rotation ticks, each row followed by its count of ticks
The counts run from 0 to 133.
[ -1  57 -12   6  -6  30  -7 -16  26   8 -34  36  15  -8 -14 -21   8  -2
 -57 -23 -24 -18  33   7  -8  37  -8 -25  -8  30  -2 -34 -21  12 -30 -15
 -34 -18 -11 -28 -29 -10  -1 -69   7   2 -15  -9  23 -13 -16 -24  -1  -6
  21  33  -7 -10   1 -11 -27  34  -3  18  12  11   6   6 -42]  88
[ -7  -9  -1  10  -8 -13  51  34  23  17  28 -39 -19  12 -34   5  19 -11
  21  14  -9  -6 -12 -43 -13  18   3 -25   8 -29 -12   6 -19  37 -15  37
   1  13  13  26  26  -2 -15  28 -18 -20  20 -16  31  25  -5  10  12  46
  -1 -20 -32   8  -5  42  39  25  -5  34  -7  -9  39  -2 -30]  75
[ 10   3 -14  28   6  12  -5  44 -28 -41  34   3  -2  -8   3 -30 -14  26
 -23  32  -8 -31  -2 -12   2 -30   1 -11 -27  32 -24 -60  50  17  -6  -2
   0  18  26 -20 -24  20   7  -5  56  14  -7  -8  -8  15  -3  -7 -16   6
  17  40  -9  29  10  31  25  30 -10 -50   3  15 -35   7 -11]  99
[  4 -10 -37 -38   8   5   7  46  14  -9  27   8 -20  18 -27   3  12   3
  -2 -39  41  26   2  40 -19  29  17 -19 -11 -29   0  -2 -34 -12  11  11
  12  -1 -44 -13  12 -33  51 -49  -9 -19  21 -32  -2 -25   6 -13 -16   4
 -15  39 -17 -14 -44  -2  -3 -41  13 -14  -6 -29  29  -3  15]  113
[ 10   1   0  22  32 -15   3  31 -19   7  32  -2   2 -12 -48 -21   1  36
 -10 -11 -35   1  16  -9  10  -2   8 -28  30  28 -31 -43   2  70 -28  18
 -16   4  36  17  10  40  -7  -3  51  -4   0 -13  11  30 -21  23  -7  26
  -4  15 -23  12 -16  23  14  48   2  -3  -9 -10   6 -13 -21]  72
[-21  -6 -35 -28   7   1  -4 -22 -11   3   2  36  -5 -16 -38  -3  -2  10
 -45 -18 -21 -12  19  50 -21  30  -7 -30 -39  32  -4 -20 -31  26 -38   4
  -3 -12 -22  -2  12 -11  16 -61   6 -10  -3 -22 -35 -29  14  -6 -32 -25
  22  10 -13 -27 -21   7 -27 -30   9  -1  48 -30  10  24 -34]  116
[-16  -8 -37 -19  13  -9  17  29  22  47  17   6  23  16 -18  28 -17 -27
 -16 -65 -13 -11   3  -1  -2  -6  32 -16  -6  -6 -17 -28 -27 -14 -35  -2
 -19   6 -36 -19 -12 -14  22 -50 -13  -9 -30 -28 -12 -41   6 -49 -11 -19
 -18  46  -8  -7  18  22 -17 -10 -14   9  20 -11   7   6  -7]  84
[ -9  37  27  -4   0  26  36 -35  43  -6   7   4  -8   0   5  12   4 -23
 -12  20  -7   7  10 -43 -35  21 -39   2 -45  -3 -17   9 -26  15 -36  12
  15 -21 -57   6   1 -10 -45 -55 -26  33   0  -8  14  25  13  -4   3   7
  26  11  12 -32  10 -46 -23  15  16  16   6  -1  42   5  13]  59
[ -4 -15   0 -25  21  -5  39  17  21  37  23 -14 -11  41  12  58   5  12
  30  -6  11  -7 -20  -6   7  -8  44 -23  10  -9  -5  22 -41 -25 -43  22
 -13 -19  -6   3   0 -23  -7 -32 -16  -2  14 -21 -10 -50  -9 -10 -19  39
  16  30  -5   6  19  65  15 -13  -7   1 -28 -24   9   8   9]  80
[ 25  17  21 -25  20  37   5 -23  -1 -22   7  19 -14  19   3   6  32   4
  16  32  57  16  -9  -2 -11  58 -16 -13 -14 -27  13  12  -1  -8 -10   5
  -1 -38 -16  -1  22 -29  21 -39  26  10  30 -28  11  18  -2   6   0  26
  10   0   7 -22 -38  -4 -24 -12 -18 -27 -47 -20 -20  19  49]  33
[  5   7  19 -11  12  11   2  -5  26 -26  20  -7 -68  22  18  11   1 -22
 -15  13  -9 -52 -22  32  29  62  23 -12 -13  12 -12 -13  17  34  22  -6
 -11  31   6   9  17 -28 -47 -14 -14 -26 -15   1  22 -27 -42 -19   2  41
  18  -8 -15  39  15   9  16  34   1  10 -19  29  16 -31   3]  16
[ -7  19   5  18 -16  30  21  27 -14  29  23 -29 -22   6   4  12  22   2
  10 -21  20   6  -3 -13 -23 -29  21 -37   4  61  -3   4   3 -39 -10  -8
  -2   6 -10 -47 -39 -26 -11  14  30   8  15   0  23 -54 -20  -3 -37  20
  62  -4 -21  12  -5  18  44 -12   2 -18 -10  17  20  25  19]  50
[ -8   7 -19 -25  15   1  35  17   6 -17  27   1  -4 -17 -23  33  -7 -24
 -14  37  -3  34 -12 -40 -14   9 -12   2 -25 -18 -12 -18  49  24  -8  36
 -11  46 -19   8   3  20 -10 -35  -4  32   2 -28 -20  29 -15 -18  18   6
   5  51  12 -10  15  15  26 -53 -30 -27  36  23  20   1 -10]  26
[ 14   1   2  20  18  63  44  -2   4 -15  11   9 -48   7  37  -7  10   4
  19   8   4 -24 -28  23  -4  30  -2 -33 -28  49  20 -19 -16 -14 -10   2
  13   3  10 -33  25 -39 -23  22 -18   0 -10  14  30   5   3  -1  -7  -2
  58 -38 -41  15 -43 -12  26  12  10  -9 -24  11   2  31  17]  124
[ 15   3 -35 -25  -4   1  11  46   5  40  15  -4   9   9 -32  14   8 -16
 -14 -53 -10  -2  15 -11  -2 -10  36 -25   9   3 -25 -14  -7 -44 -34   4
 -49  -8 -18 -30 -42  -2  41 -34  19  10 -13 -18   5 -27  -5 -41 -23  -9
  -3  33  -8 -16   5  36   6  -5 -33   7 -10 -16   4  29  -8]  83
[-10  11   2 -17   2   4   4 -19  15 -20  27  -5 -61   2   6   0 -19 -14
 -35  21 -33 -67 -16  30  33  48  18 -16 -35  12 -20 -29   7  41 -12  12
 -16   7   6   9   6  -2 -48 -21  -8  -6 -18 -22  11 -25 -20  -7   0  28
  11 -10  -7  17  20  33  -6  31  -6  20   8  18   8 -16 -13]  15
[ 25 -47 -32 -22  28   6  11  16 -10 -18  33  -1  -7  22 -14 -30  -6   2
  10   5  36 -17   8  22 -16  50  25  -5 -26 -27  -9 -13   4   9   0  17
  44  -9 -13  -1  43 -21  28 -20   9  -5  -6 -31 -40   0  38   0 -31  -4
 -15  -8 -24  -4 -29  -2 -27  -7   8  -8 -11 -38  -7  14  39]  37
[-17 -33 -41 -12   9  -3  -2 -13 -11 -11  29  -4 -25   3 -22  -6 -15  -3
  -7  48 -28 -36   3  13 -14  51  24 -17 -29  26 -22 -22  13  40 -15  26
  32  -9  19  12  28 -12 -16   1  23   1   7 -28 -28   5  -7  34 -31  17
  10  -9 -22   2  -6   7  16  23  16  33  30 -34  27   9 -35]  42
[  8   8  13  12  13  30  21  27 -15  -7  45 -35 -26 -12   8 -19  19   4
 -33 -24  -4 -26 -28   6  29 -15  14 -28 -16  28   3 -32  18  18   0   5
 -11  53  -6 -39 -32  -4   3   7 -12 -29 -17  -1  18 -46  -2 -25  -6  12
  42 -15 -33  27   6  44  25 -13  -7 -28  12  46  -8  -8   1]  19
[ -2  -6 -21   6  12  27  19  35 -19  -6  43 -14  20 -21 -20 -16  -6 -12
   2  -1 -33  36  11 -41 -19 -17   9 -16   8  36 -33 -66  57   7  -1 -11
   4  10 -17 -52 -43  -5   2  34  27  52 -18 -15   6  31   5   1  -9  -3
  22  26 -24  -6  -9  -5  18 -10 -16  -5  20  22   7   7   3]  131
[-24  37  -8 -10  -6  19  26 -31  33  14  11  -6  27   1 -10  21 -10 -56
 -12 -10   0   7  10 -60 -39  26 -21  14 -37 -11 -18  -1  -2  29 -22  11
   8  -3 -48 -17   5   3 -32 -49 -26  40  -7 -21 -15  14  18 -14   9   7
  12  18  14 -36  25 -33 -33  -3  -3  22  45  14  32   6  10]  58
[ -4  -1   5  18   4  23  25  -6 -23  -2  38 -16  -2  -2  26   1  12   5
  11  -4  -2 -31 -13  12   7   1  29 -18  -8  59  -5 -44  40   7 -16 -18
  11  -4  22 -48  -8 -10 -27  27  46  25 -28  -4  -8 -17   1  -4 -26  -9
  57 -19 -15  25   1  18  10  -5  -5 -34  -9  21 -23  45  33]  126
[  7  36 -16 -13  -5  26   1 -16  10  -9 -10  37 -43 -14 -31 -11  11 -16
 -19  12 -18  -3  11  34 -26  59 -14 -25  -6  37 -10 -21   6  -3 -10   6
 -31  -7  28   5  37 -22   2 -30  23 -13  18   0  27  24 -19  -1 -13   2
  24 -12 -21 -21 -48 -35  15  15  -6  23   9 -21  38  22 -14]  119
[ 27  -4 -23  -3  20   3 -15  42  15 -12   0  35 -10  12 -18 -12   6  14
  -2 -30  -5  -1  34  17  -7  19  17 -49 -12  -7 -19 -28 -29 -39 -27  -8
 -21 -27  -5  -7 -21 -21  39 -43  16   2   3 -17  17  -5  16 -39 -33  14
 -34  23 -22 -13 -25   7 -27  29 -12 -16 -48 -21  -8  17   4]  7
[ 13 -23  14  18  29  -2   8  26 -15   4  37   2  10   2  -7 -31 -13  34
  -8 -24   5 -30  14  -8   2 -25   4 -20 -20  12 -23 -14  -9  63 -28  15
  37  -9   6 -13  32  28  14 -28  10  -9 -40 -29 -46  -4  38  22 -13   0
   3  13  -8  25  -4  18 -26  32  30 -19  13 -16 -37   9  14]  68
[ 23 -25 -14  10  45  31  32  34  20 -30  54   7 -22   4  12  19 -28   5
  46  10   5  30   0  -4  -6 -21  30   6  12  41 -29 -42  22  -1  -2 -10
  22  13  -1 -18  -5 -31 -23  16   5  47 -13  -8  -3  10  -7   9 -14  15
  -5  42 -18  17 -12 -18  37  -3   2 -17 -23  17  17   8  34]  129
[ 39  20  20  21  -1  27  12  40  -9  -5  36  -9 -20  12  -2 -64  15  11
   0 -23  41 -11   5 -22 -13   3 -19 -13 -14   0 -19 -12  10   4  -1  -3
   1 -15 -11 -23  16  20  37 -12  28 -27 -26 -10   5   8  33  30 -22  -2
   2 -15 -30   8 -21 -27 -14  42  23 -15 -29 -11 -21  17  37]  66
[-21   0  11 -16   3 -19  35   7   9  49  23 -41   2  20   1  45  13   1
  10  -2  10 -22  -4 -21   7  -6  24 -33   1 -10  -3  19 -31  -9 -54  19
 -13 -19   9  -2 -14  -8  -9 -19   1 -13   8 -14 -17 -40 -16  -9   3  36
  33   8  -3  10  26  86  21  -9 -25   6 -10 -25   2  21   3]  79
[  4  29 -25  25 -17  16 -28  -5  31 -12 -12  16 -31  35  -6 -22 -11   5
 -14  -7 -11 -32  19  37  -7  66   5 -32 -14  28 -11 -44 -33  25  15 -33
  17  10   0   1  -8 -40  -1 -24  12   6  13 -28  25   7 -10 -14   0  22
   9  14 -28  11 -17 -21 -20  53  24  20  -3   0  23 -16 -41]  12
[ 13  47  52 -21  17  12  10 -35   2   3  23  -7  -1  -9 -11 -20  25 -20
 -30   6   2 -21  10 -32  10  32 -26 -12 -29   2 -18   1  34  23 -26  -3
 -30 -45 -26 -12   0  29 -19 -44  27  16 -23 -11   0   0  14  11  -2  10
  22 -26  13 -25  11 -20 -37  25 -17 -11  -4   6 -30   8  56]  62
[-12  34 -14  22 -25  19 -37  -9  -1  -7 -14   9 -21  24  -2 -26   1  -1
 -46  -6 -15 -43  17  28  -2  56   8 -32 -18  39 -17 -51   4  24   6 -29
  -9   3  18 -21 -18 -18  -3 -19  55   0   8 -13  30 -10 -14   4  -2  20
  20  -3 -11  21   5  -5 -13  53  -9  14  10   8   9  -2 -34]  13
[ -7  -6  -3 -58  11  -9   9  18 -10   6  54 -26 -12  -1 -28  13  32  -5
  -2  -1  24  -3  -4   4   2  15  21 -27 -21 -33  -5  22   5 -22 -17  21
 -19 -12 -33  -4 -19  -6  43 -38   9 -21   8 -36 -18 -34  19 -21 -23   6
  -5   4   1 -22  -7  51 -11 -58 -28 -19   3 -33 -14  25  19]  111
[ -6  14  -1 -11  28  17  18 -22  -7   2  10   5 -21 -35 -25  -5  21 -23
 -13 -23 -35 -34 -19  46   4  74   0 -22 -15  45   4 -45  26  45 -24   1
 -20   9  21  -9  33 -14 -28  17  -3 -11  -9 -15  -1 -13  -2 -31  -9  -9
  28 -48 -28   2 -28  -1 -11   4 -23  10   8  22  -4   0   9]  121
[ -9 -17 -12   8  11 -22  34  27  -3  36  42 -38  12   8 -38   0   2 -23
  12  10 -22 -20 -10 -36  -5  27  21 -21   3 -22 -23 -11  20  62  -6  30
   8  19  23  31  31  26 -14  25   6  -1   4 -29  -9  20 -16   8  13  34
  -5 -23 -12   1  15  35  26  23  -8  25   2  -6  18   6 -24]  74
[  1 -32 -23  -6  49  34  36  14  -5 -27  49  10 -27   0  24  24 -36   7
  28  20  -9  -2 -18  -1  12 -29  34  -3 -31  34 -23 -40  12  -9 -30  10
  18   2  11 -24   5 -33 -33   6  -6  48 -23  -7 -23  -6   4   6 -31  -3
  24  21 -17  13  14  25  32  -5  -7 -16  -5   5   5  13  38]  128
[ 21 -24 -19 -16  18  -1  10  14  16   1   4  -2   6  53  13  21   1 -13
  21  10  30 -28   5 -10 -21  41  24 -11 -12 -32  11  -2  -4 -47 -21   5
   0 -35   3  13  20 -27  13 -50  21  10   8 -19 -33 -16  15 -29 -16  31
  -6  14   1   5  17  36 -14   2  -8 -12 -42 -47 -13  30  32]  5
[ -6 -10 -18 -21  15   5  19   8   8  12  37   2 -13  16  -4  67 -29 -33
  23 -20   9  23   5 -12 -29 -13  32   0   1  23 -31  -4  18 -15 -19  -2
   0   6 -18 -11   4 -14 -24 -31   5  53 -17 -15 -46 -44 -10 -11 -25  14
  12  44   6  -7  24   1  24 -37   1  -4   3   9  35  21  42]  53
[ 18  21  17   3  -9  29   7  22  24 -24  24 -24 -70  20  11 -15  13 -26
   2  14  18 -32 -25  22  15  41  23 -13  -7   5   2 -24  30  10  27 -13
 -25  27  -1 -18   6 -22 -10   8   7 -29 -10   0  46 -20 -29   1  -1  40
  18 -14 -37  32  -2  -5  27  36 -11  -1 -33  37  18 -12  15]  17
[-11 -13   6   6   8  10  26  24  -6  -6  46 -41 -11   7  24  13   6  12
 -14 -14  23 -38 -42   8  18  -9   5  11 -27  27  11 -26  23  22  -1  -1
  -2  43 -12 -34 -11  -2 -13   0 -10  -8 -28 -18 -16 -58   0 -27 -10  16
  38  -1 -23  44  24  36  34 -25  10 -44  19  34  -7   1  19]  20
[-14   6 -19 -12  11  -6  17  22 -15 -10  27   6  24 -11 -11  29  -4  -4
 -13   4  -9  20  -7 -21 -12 -14   9   3 -14  17 -20 -32  69  36 -18  19
 -14  37  -9  -1  -7  22   5 -33  31  36 -10 -31 -38  10 -20 -36   0   2
  11  65  22   0  13  23  20 -39 -34 -38  36  26   6   8  10]  25
[  9 -12 -16  25  -3   3   8  28  -5  -8  43   1 -24  34 -19 -36 -17  19
  22  37  24 -17  17 -29 -14  -9   9 -11 -14   6 -27 -20  -2  34  -3  13
  30  -4  32  18  45  22  -1 -10  35   4   5 -18 -24  40 -11  52 -11  21
  -5  31 -19  26 -15 -17  34  53  33  11   0 -36  22  12  -5]  70
[  2  31  28 -24  18  -9  -3  16  -8  10  15 -18  -5  15 -25  23  59  29
   5   4  36  13   9  16   0  34  -1 -38  19 -11  -1   8   1   1  13  -1
 -27 -26 -23   3 -36 -11  26 -24  49  -6  44 -37  25 -28 -17  10  12  44
  15  13   2   6 -23  55  -6 -33 -31 -37 -33   1  -9 -10  13]  109
[-17 -17 -39   6  15  -8 -24 -15 -33   1  29   2  12   0 -35 -29 -11   5
 -11  13 -19 -24  27  30 -12  50  18 -27 -16  35 -17 -46   4  50 -18   0
  35  -4  21   6  27   3  -7  -5  34   8   2 -33 -38  -2   8  25 -24   3
  23 -17  -6   5 -11   8 -10   3  11  13  41 -19   8  19 -36]  41
[  1 -17 -26   5   1  -5  16  52   4 -32  32 -10 -15  21 -19   0  -3  -1
  12  48  16  13 -13 -27 -19  15   1  -1  -4 -31 -31 -36  38  34  31  15
  18  48   5  19   1  -2 -10  -1  13  21  13 -37  11  56 -20  -5  -2  48
 -10  45 -11  23  13  11  37  20  -8 -16  -3   8  25 -15 -10]  102
[ 12  -1 -27  11  16  35  17  41 -12 -20  45  -1   2  -7 -10  -1 -19  -4
  23  -5  -3  52  11 -18 -18 -15  23  -8  15  28 -34 -64  40 -10  19 -21
  16  15 -10 -35 -23 -24 -13  23  34  48 -11 -12   8  26 -12   7 -22  16
   1  41 -27   8  -9 -14  35  15 -10 -15 -10  24  22  11  20]  130
